Read these off the row that follows.
1) What is the first entry from the right?
2) What is the second entry from the left?
3) What is the entry just right of 2?
[80 64  2 10 93]
1) 93
2) 64
3) 10

Read these off the grid that follows. Indices start at 1.
1) The top-right entry?
2) The entry just left of the largest entry?
3) The entry in row 2 and column 1?
4) The top-left entry?
5) The top entry of the column that holds the largest entry?
6) The entry in row 3 and column 1?
7) The entry at row 3, column 3?
8) The entry directly below the smallest entry?
[[ -1 -68  27  -2  19 -75]
 [  8   6   4 -14  19   4]
 [ -7  -1  -3  -4  19  -6]]
1) -75
2) -68
3) 8
4) -1
5) 27
6) -7
7) -3
8) 4

Questions about the grid below. Rows and columns are numbered from 1.
1) Report the top-left entry.
2) Report the entry just right of the largest entry.
3) Report the entry in row 3 and column 1.
4) Report the entry at row 1, column 2.
5) Report the top entry of the column that holds the largest entry.
6) Report the entry in row 2 and column 3.
7) Report the entry in the bottom-left corner.
8) Report the bottom entry of the column that holds the largest entry.
 11   -8  -14   16   -7  -42  -13   -3    4    7  -22
  1   -3  -11   11   -6  -38   13   25    7  -11   25
-13   13  -22    0    4  -26   -9   19   13   -8  -26
 17   -7  -15    9   -1  -41  -22    8    1   16  -24
  3   -2  -18   12  -16  -37   17   27   20  -18   27
 -3   -2  -17    0   -3  -37   21    5   14  -23    8
-16  -25   31  -12  -30  -55   21  -20   -4    8   10
 18  -14  -25   -4    3  -46   20   28   22  -23   -6
-15    7   -6   -1    9  -30  -34  -26    4   28  -11
 21   42  -64   30   -9   -3    1   33   47  -59   26
-16   -6   -7   -8   25  -40    5   14  -14   25   18
-23   25   -4  -23    6  -16  -30  -36    3   -5  -66
1) 11
2) -59
3) -13
4) -8
5) 4
6) -11
7) -23
8) 3

[[-19, -17, -15, -5, 21, -12, 34, 17, 34, 33, 27], [13, 7, 5, -1, 6, 3, 2, -10, -12, -11, 6], [60, 55, 53, 39, -49, 45, -50, -33, -37, -31, -51], [-28, -36, -37, -25, 39, -31, 48, 20, 30, 28, 45], [45, 62, 64, 42, -37, 52, -44, -27, -26, -22, -38], [43, 17, 11, 5, -18, 10, -22, -27, -39, -37, -21], [-23, -30, -29, -13, 25, -23, 42, 21, 38, 37, 32], [-7, -13, -13, 0, 6, -9, 25, 13, 29, 30, 13], [-17, 16, 24, 28, 0, 20, 19, 22, 53, 55, 9], [1, 15, 20, 25, -11, 18, 7, 10, 33, 36, -4]]
Find the entry just right of -10.
Answer: -12
Find the entry just right of the largest entry.
Answer: 42
Find the entry just left of the largest entry.
Answer: 62
Find the entry just left of the smallest entry.
Answer: -31
The entry just left of -29 -> -30

105.88,-115.97,52.27,22.34,-234.74
-216.45,125.44,-141.91,-112.15,101.29
113.76,-74.47,167.46,32.68,-46.37
-202.03,-46.18,-134.63,20.21,-207.92
-181.47,95.57,79.56,129.73,-53.01
170.32,-173.28,-11.40,-232.06,2.62
41.55,-119.03,100.56,-68.46,52.82
27.64,-121.19,-17.62,-232.33,140.76
-18.65,106.63,-129.68,91.94,-192.71
-36.73,-16.51,-103.71,-58.28,-42.23
121.02,-137.49,64.87,91.29,-188.42
-241.88,141.45,-86.88,170.76,-120.83
The entry directly below 91.94 -> -58.28
The largest entry in the last column is 140.76
Find the entry just right of 41.55.
-119.03
Find the entry directly below -115.97.
125.44
Find the top-left entry.
105.88
The second entry in reading order: -115.97
The bottom-right entry is -120.83
The entry just left of -188.42: 91.29
Find the entry just right of 113.76.
-74.47
Find the third entry from the end, reading row by row.
-86.88
Find the bottom-left entry.
-241.88
Find the entry directly above 95.57.
-46.18
The entry directly below 27.64 is -18.65
The entry just right of the smallest entry is 141.45
The entry directly above -134.63 -> 167.46
The largest entry in the last row is 170.76
Find the smallest entry in the last column.
-234.74
Find the entry directly above -17.62.
100.56
Find the largest entry in the first column.
170.32
The entry just left of -121.19: 27.64
Find the entry directly above -46.37.
101.29
Find the entry directly above -42.23.
-192.71
The entry directly below -216.45 -> 113.76
Find the third smallest entry.
-232.33
Find the entry directly below 170.32.
41.55
Find the 3rd entry in reading order.
52.27

B =
[[ 10   8   3  17 -12  -1 -10  27  -6]
 [-19  -2  -2 -34  20  12  22  -1 -14]
 [  7  -8  -6 -14  11   1   8 -22  -3]
 [ 17  -6  -7  34   5   4   2 -25   0]
 [ 20   7   7 -36 -16 -15 -13  12  -4]
 [-16  -3   2 -36  -3   5   4  -3   0]
 [ -9   0   3  62  -2  -5  -2   1  10]
 [  3  10   5  19 -15 -17 -19  37 -11]
 [  7  18   9 -11  -8  -4  -2  42  -4]
 [ 22   3  -1 -24  -5  -5 -11  14  -8]
 [ 14  -7 -10 -29   7  -4  -2 -21 -10]
 [ 25  -5  -5 -24  -2  -2 -11 -10   9]]
Rows and columns are numbered from 1.
The entry at row 1, column 3 is 3
The entry just left of the largest entry: 3
Find the entry in row 1 and column 2.
Answer: 8
The bottom entry of the column that holds the largest entry: -24
Find the entry in row 3 and column 2.
Answer: -8
Find the entry in the bottom-right corner.
Answer: 9
The entry just right of the largest entry -> -2
The entry in the bottom-left corner: 25
Find the top-right entry.
Answer: -6
The entry in row 3 and column 1: 7
Find the entry directly below the largest entry.
Answer: 19
The entry directly above the largest entry -> -36
The entry just right of -34 is 20
The top entry of the column that holds the largest entry: 17
Find the entry directly below -25.
Answer: 12
Find the entry in row 2 and column 1.
Answer: -19
The entry at row 1, column 1 -> 10
The entry in row 2 and column 2 is -2
Find the entry in row 3 and column 3.
Answer: -6
The maximum -> 62

W =
[[ -1  -2   0   1   1   2  -2   0   1   1   1   4  -1   1]
 [  5   0   1  -1  -2   0   1  -1   0   0  -1   3   0   0]
 [-14   0 -38  -6 -65 -46   8  55 -67  37  12  11  21 -28]
 [ 24  14  14 -13  44  73  -1  53  33  -8  46 -28  10  25]]
Give the first entry of the largest entry's row.
24
The largest entry in the last column: 25
The entry directly above the smallest entry is 0
The entry directly above the largest entry is -46
Give the largest entry in the last row.
73
Give the second entry in reading order.
-2
Give the 2nd largest entry.
55
The entry in the top-right corner is 1
Give the first entry in reading order.
-1
Give the entry just right of 55.
-67
Give the entry just right of -6.
-65
Give the top entry of the column that holds the largest entry.
2
The entry directly above 3: 4
The 5th entry, reading row by row: 1
Give the entry just right of 2.
-2
Give the entry just right of -14.
0
Give the fourth entry, reading row by row.
1
Give the third entry on the diagonal from the top-right corner.
11
The 3rd-last entry, reading row by row: -28
Give the smallest entry in the last column.
-28
